128 stands for zero in the data rows.
Some points:
[130  87 120 190 129  80 128 140 143 112 113 123 159 103 130 146 101 143  95 131 147 130 118  80 116  99 126 145  66 135 116 120 127 144 117 136 117 117 116 122 163 157  93 153 106 128 166 126]
[ 69 134 116  80 175 101  62 131  91  72 141  64  69 104 114  99 107 126 117 128  17  62  61 153 147 120 113 176  90 155 117 197 116 145 145 124 119 125 143  52 119 144 106 176 131 100 166  28]
[ 53  87  93 162 141 149 137 166 183 139 100  24 135  86 152 125 165 177  12 132 110 105 102 131  93 118 175 125 110  83 105 167 104 155 127  92 121  93 202 143 105 159 122 160  90 148 179 149]
[125 118 144 129  78 194 170 121 138 100 114 105 174 112 121 118 163 118 126 130 166 129 128 141  91 148 148  71 135 138 148 117 102 142 127 107  81  90 170 188 128 143 140  88 164 115  91 147]
[146 159 174  92 141 128 133  81  61  71 120 147 113 160 119 129  48  75 203  97 118 137 168 123 139 137  77 142 157 197  93 159  80 107 159 174 107 139 120 128 128 134 104 157 139  67  89  87]
[ 74 124 105 106 159 132  99 121 100 133 132  84 143  94 125 141 156 167  70 148  63 109  72 151 130 160 142 114 112 116 120 132 125 142 107 114 139 100 176  89 112 154  87 126 140 165 122  95]
[129 130 141 147 150  63 131 138 137 134 125 160  91 123 109 137  94 112 180 114 123 133 129 124 108 122  99 170 113 108 128 131 118 117  98 134 153 107 113 102 152 141  95 145 117 101 174 123]
[162 141 139 167  85 169 201 117 100 126 172 148 143 181  84 125 137 168 204 126 123 143 179 196  91 152 114 101 134 116 129 105 104 145 199  53  76  92 154 161 116 131 195  84 142  90  70 161]
[ 92  88 142 140 154 158 144 113 136 141 108  83 151  95 154  96 166 177  81 128 134 102  74 148  97 162 163  88 111 103 145 154 151 146 120  91  96  90 199 183 153 127 131  98 147 147 134  92]
[126  53 119  68  94 202 184 103 138 124  90  97 175 129 144  96 171 153  97 131 121 109  70 178  98 135 123  61 140 178 179 157 112 166 179 124 121 111 213 197 108 104 156  65 186 103 122 112]
[168  57 169 138  77 131 119 159 143  91 110 183 162 129 176 140 166 144 121 160 203 184  96  82 100  82 125 133 105 135 183  85 143  98 159 172 104 113  89 156 127  73 205  68 151 155 126 118]
[114 216  84  77 140 142 122 100 102 159 131 111 120 127 140 131 145 132 167 141  53 112 124 166 162 175 115 110 166 123 152 162 170 142 153 127 158 111 169 122 180 154 112  88 141  85 101  61]
[169  84 194  59  76 129 138 118 163  82  41 159 138 156 144 103 126  95 147 140  82 174  50 129  81  67 104  92  79 172 158 141 138 129 171 208 109 114 125 158 101 121 115  76 174 119 131  94]
[119 107 119 167 128  90  92 117 119  95 103 115 132 126 152 154 127 201 139 143  67  95  30 125 121 109 139 146  58 119 171 148 168 167 174 113 125  68 143  73 154 124 108 118 170  96 195  66]
[144 118 175  50 119 153 168 113 160 157 104  85 148 145 128  80 155  60  91 116 145 126 135 187 103 115 139 117 173 160  92 149  62  98 127 132 137 204 131 177  96 118 113 154  99 163 133 151]
[123 109  99 112 132 193 185  85 126 151 143 143 112 141 109 129 122  99 161 125 159 150 176 123 111 134 114  92 158 108 110 114 108 144 112 111 114 117 149 178 130 129 163 138 123 145  82 180]
[151 137  90 222 135 121 191 147 175 144 141 146 119 110 131 143 135 150 122 111 165 142 163 149 109 150 137 153 132  82 109 152 107 139  79  82 145 128 149 134 156 134 105 168  96 169 149 188]
[175 163 122 108 130 119 125 112  88 110 157 149 107 145 104 138  83  87 201 114 147 120 204  94 186 126 105 162 150 183  94 118 104 151 115 113 149 167  81 126 117 125 107 168 117 138 131 131]
[129 115 155 137 117 101 134 104  50  95 107 128 118 127 118 163  69 105 193 105  84 140  66 105  98 153  83 151 142 133 163 160 112 127 183 172 148 115 151 118 161 137  54 147 164  64 132  94]
[136 156  96 161 153  67 123 137  92 146 167 143 107 142  97 128 128 113 162 119 108 113 198 108 162 135 122 179 164 127 124 124 121 147 153 112 148 172  81  72 129 140 115 148 120  98 137 160]
[106 108 150 129 126  75 105 154 137 131  95 126  96 100 157 140 108  96 100 104 136 124 158 103 159 109 118 175 116 138 121 135 102 106  96 174 145 176 107 105  98 135  79 168  96 116 168 127]
[ 76 144 142 154 167  75  50 195 120 106 116 114 120 123 139 119  91 144  91 148 123  95  76  82 148 118 143 186  97 116 146 170 137 133 100 153 159 118  85  87 132 124  76 173  87 132 183  68]
[209  82 133 199  89 161 179 157 157 180 164 200 169 143 140 117 148 122 160 143 198 174 159 138  77 126 132 152 125  79 141 111 132 114 111  90  87 127 109 195 177 106 201 102  95 166 112 216]
[ 69 168 119  79 132 185 138 122 131 138 111  82 151 107 171 103 129 101 112 146  93 129 132 169 111 159 125  96 193 127  96 148 109 126 132  99 125 112 166 163 150 147 126 118 111 159  83 108]
[143 137 171  74 188 125  83 123 147 141 141 147 132 158 124 105 118  83 120 113 119 140 162 145 157 137 127 146 156 137  81 133  93  83  83 149 132 173  96  96 106 126  87 196  99 181 184 136]
[ 82 162  65 228 115  83 111 136 148 171 104 146 135  78 142 143 147 189 104 170 171 154 102 105 127 174 152 133  88  18 162  97 156 137  74  81 126  75 109 127 184 166  99 108 145 136 178 127]
[137 149 152  36  93 143 138 145 126 139 105 144 144 165 123 113 159  94 105 135 127 125 116 116 138 123 135  79 169 175 129 100 147  94 165 150 131 170  92 153 101  98 179  92 155 112  76 127]
[101 161 189  44 172 135 152  75  42  94  93 130 133 155 110 107  75 102 169  97  54 135 119 167 126 177  99 106 152 169 119 194  97 103 155 145 135 126 167 103 109 157  24 161 177  80 124  56]
[148 129 119  89 113 155 105 133 124  87  97 139 101  92 147 145  81 100  63 109 144 136 121  92 154  81 121 107 130 168 110  84 106 135 108 211 123 139 119 141 115 102 167  87 109 113 101 107]
[ 80  84  56 192 140 101  97 164 154 139 196  58 123  94  89 174 171 202  34 125 159  61 133  87 126  86 177 170 110  99 112  48 137 136 111  73 127 139 165 101  97 146 184 146  70 145 145 181]
[179  56 133 215 131  77  80 165 148 125 176 141 157 128 119 153 151 195 108 138 151 149  80  77  92  91 136 182  54  94 198 115 171  93 130  94 109 106  92 106  89 101 155 130 136 170 174 157]
[195 141 167 145 104 176 183 100 111 150 164 157 141 155 134 123 151 123 171 123 177 161 205 148  99 146 123 142 163 143 107 110  97  88 139 129 132 151 106 158 124 109 147 132 143 113  93 170]
[148 157 129 139 105 147 177 127 124 137 198 132 130 191  79 116 124 120 176 107 120 144 174 141 109 145 135 106 129 135 106  93 153 148 156  67 108 125 144 136 102 105 224 113 114 102  98 190]
[111 112 148 164 155  67 102 126 147 128 104 105 109  76 149 150 125 114 106 128 153 114 126 106 170 108 115 184  86  89 125 149 118  93 107 170 143 163  99  81 168 129  35 148 101 138 195 131]
[148 163 128  93 158 143 110 140 118 115 138 143  88 171 106 146  77  78 141  99  85 136 142 131 167 150 126 137 118 140  88 147 125 107 119 131 150 130  81 102 133 146 123 165  85 111  97 112]
[184 140 170  82 110 139  97  88 102 120 149 172 164 187 108 105 137 133 213 114 122 152 114 135 125 116 141 120 158 187 162 118 121 127 174 156 113 148  93 121  74  87 168  85 189  85 102 109]
[103 102 106 115 108  72  83 156 144 128 108  74  91 100 132 166 166 133  56 163  91 109  89  98 150 107 141 149 120 130 137 127 188 120 124 136 174 141 115  73 101 113 164 141 118  99 161 124]
[133 136 149 132 158 133 129 132 130 134 168 151 120 163 100 114 129 122 213 111 100 122 128 171 123 148 113 147 146 176 134 181 111  96 135  69 137 125 126 151 148  96 128 144 150 106 135 116]
[ 79 206  78  78 124 187  90 169  61  96 143  85 103  87 145 178 117 101  62 150 128  74 114 113 204 113 121  69 171 145  90  72 174 153 148 197 149 102 148 128  79 165 178  92 139 101  44  98]
[120 173 114 130 120 166 166 118 123 136  79 159  91 102 148 140  90  92 144 124 135 161 173 143 139 161 100 107 149  79 106 146 117 143 100 165 131 111 170 141 171 173  86 121  95 136  84 140]
[113  92  83 164 166  90  94 136 179 184 136 109 132  89 140 137 181 247 100 181 171  79  93  71 146  53 163 134  62 108 171  74 171 159  93 123 159 122 126 107 101 138 157 124 146 185 174 108]
[122 179 142 123 109  86 102 118 109  90  92 178 108 102 148 120  57 112 161 128 119 152 100  85 143 102  95 134 100 167 127 147 146 167 105 184 102  99 100 104 175 136 102 141 140 124 101  75]
[139 109 173  90 153 162 112  85 160 153 151 110 167 156 109  85 151 138 139 104 116 123 144 192 114 138 141 126 176 128 121 129 104  92 145  81 125 174 136 144  91 117 133 141 143 183 114 160]
[152  87 143 164 115 119 135 140 156 109 123 143 126 102 121 135 169 153  82 116 205 125 168  91 126  53 125 125 116 123  93  44 113 139 109 135 108 141 108 117 114 102 202 114  97 185 104 180]
[ 91 127 104 175 155 113 138 139 126 156 191 151 123 150 100 121 106 123 183 110 147 124 199 144 129 179 123 144 148  82 147 117 108 111 103  20 139 125 146 136 154 128  96 165 153 130 116 188]
[158 176  99  91 114 205 191  63 160 187 127 144 158 132 189  88 168 108 148 123 163 152 166 186 102 181 137  32 182 100 151 120 121 170 134 109 128 136 166 219 142 141 137  80 132 130  73 171]
[151 107 112 162 113  87 141 135 163 170 118 160 121 124 108 175 149 138 128 123 175 141 185 106 143  78 121 156 117 113 152 108 142 127 112 131 148 194  81 140 164  86 137 129 101 152 169 199]
[ 70 159 103 127 117 119  81 123 105  94  92 122 129  61 160 140 110 167  39 149 148 134  33  83 150 111 146  56  96  75 139 133 217 164  92 218  99  53 131  83 164 149 105  75 126 180 127  56]
[171 125  92 170  95 103 134 143 107 178 163 165 161 148  90 145 176 194 144 130 164  82 142  90 111 121 157 154 106 130 170  80 180 133 173 117 136 133  78 119 129 106 190 102 167  90 123 135]
[168  86 155 190  73 146 212 132 150 141 121 154 144 123 126 125  83 121 175 102 234 184 184 108 100 122 129 119 104  95 129 137  78 129  99 126 118 107 158 158 163 138 115 119 101 138 130 204]
[109 166 102 107 158 167 143 148 164 111 128  53  91 156 114 120 124  37  75 147 113 116 211 138 168 140 139  95 158 114  55  94  91 162 129 126 146 190 123 133 102 167 129 164  71 135  98 169]
[143 151 126 102 130 127  77 124  92  59 117 161  82 124 135 125  91  98 178 159  78 115 113 111 160 133 112 139 123 180 125 143 153 141 165 166 117 119  89  99 137 116 155 123 146 111 101  68]
[123 130 153  99 160 115 113 130 176 162 134 132 127 188 117  99 139  95 138 120  90 131 180 189 146 157 140 142 178 183  93 183 121  71  91 100 141 178 112 122  73 120  82 168 115 155 175 133]
[117 128 108 116 133 106  78 147 126 141 152 126 130 144 141 122 154 133  84 133  69 142  30 158 132 168 137 136 122 101 137 130 209  62  93 144 144 108  93  83 110  92 114 120 142 120 140 104]
There is one direction along which these points spread out most. How many in every 100 of the points above lie lower along it than each point below? Answers are rounded to whole numbers. More than half of the points above lie lower than the first one.
[126  53 119  68  94 202 184 103 138 124  90  97 175 129 144  96 171 153  97 131 121 109  70 178  98 135 123  61 140 178 179 157 112 166 179 124 121 111 213 197 108 104 156  65 186 103 122 112] 28
[ 69 134 116  80 175 101  62 131  91  72 141  64  69 104 114  99 107 126 117 128  17  62  61 153 147 120 113 176  90 155 117 197 116 145 145 124 119 125 143  52 119 144 106 176 131 100 166  28] 89
[209  82 133 199  89 161 179 157 157 180 164 200 169 143 140 117 148 122 160 143 198 174 159 138  77 126 132 152 125  79 141 111 132 114 111  90  87 127 109 195 177 106 201 102  95 166 112 216] 9
[ 76 144 142 154 167  75  50 195 120 106 116 114 120 123 139 119  91 144  91 148 123  95  76  82 148 118 143 186  97 116 146 170 137 133 100 153 159 118  85  87 132 124  76 173  87 132 183  68] 96
[144 118 175  50 119 153 168 113 160 157 104  85 148 145 128  80 155  60  91 116 145 126 135 187 103 115 139 117 173 160  92 149  62  98 127 132 137 204 131 177  96 118 113 154  99 163 133 151] 11
[168  57 169 138  77 131 119 159 143  91 110 183 162 129 176 140 166 144 121 160 203 184  96  82 100  82 125 133 105 135 183  85 143  98 159 172 104 113  89 156 127  73 205  68 151 155 126 118] 56
[162 141 139 167  85 169 201 117 100 126 172 148 143 181  84 125 137 168 204 126 123 143 179 196  91 152 114 101 134 116 129 105 104 145 199  53  76  92 154 161 116 131 195  84 142  90  70 161] 2
[122 179 142 123 109  86 102 118 109  90  92 178 108 102 148 120  57 112 161 128 119 152 100  85 143 102  95 134 100 167 127 147 146 167 105 184 102  99 100 104 175 136 102 141 140 124 101  75] 70
[148 129 119  89 113 155 105 133 124  87  97 139 101  92 147 145  81 100  63 109 144 136 121  92 154  81 121 107 130 168 110  84 106 135 108 211 123 139 119 141 115 102 167  87 109 113 101 107] 59
[168  86 155 190  73 146 212 132 150 141 121 154 144 123 126 125  83 121 175 102 234 184 184 108 100 122 129 119 104  95 129 137  78 129  99 126 118 107 158 158 163 138 115 119 101 138 130 204] 17
[ 82 162  65 228 115  83 111 136 148 171 104 146 135  78 142 143 147 189 104 170 171 154 102 105 127 174 152 133  88  18 162  97 156 137  74  81 126  75 109 127 184 166  99 108 145 136 178 127] 85
[169  84 194  59  76 129 138 118 163  82  41 159 138 156 144 103 126  95 147 140  82 174  50 129  81  67 104  92  79 172 158 141 138 129 171 208 109 114 125 158 101 121 115  76 174 119 131  94] 43
[143 151 126 102 130 127  77 124  92  59 117 161  82 124 135 125  91  98 178 159  78 115 113 111 160 133 112 139 123 180 125 143 153 141 165 166 117 119  89  99 137 116 155 123 146 111 101  68] 63
[ 92  88 142 140 154 158 144 113 136 141 108  83 151  95 154  96 166 177  81 128 134 102  74 148  97 162 163  88 111 103 145 154 151 146 120  91  96  90 199 183 153 127 131  98 147 147 134  92] 69
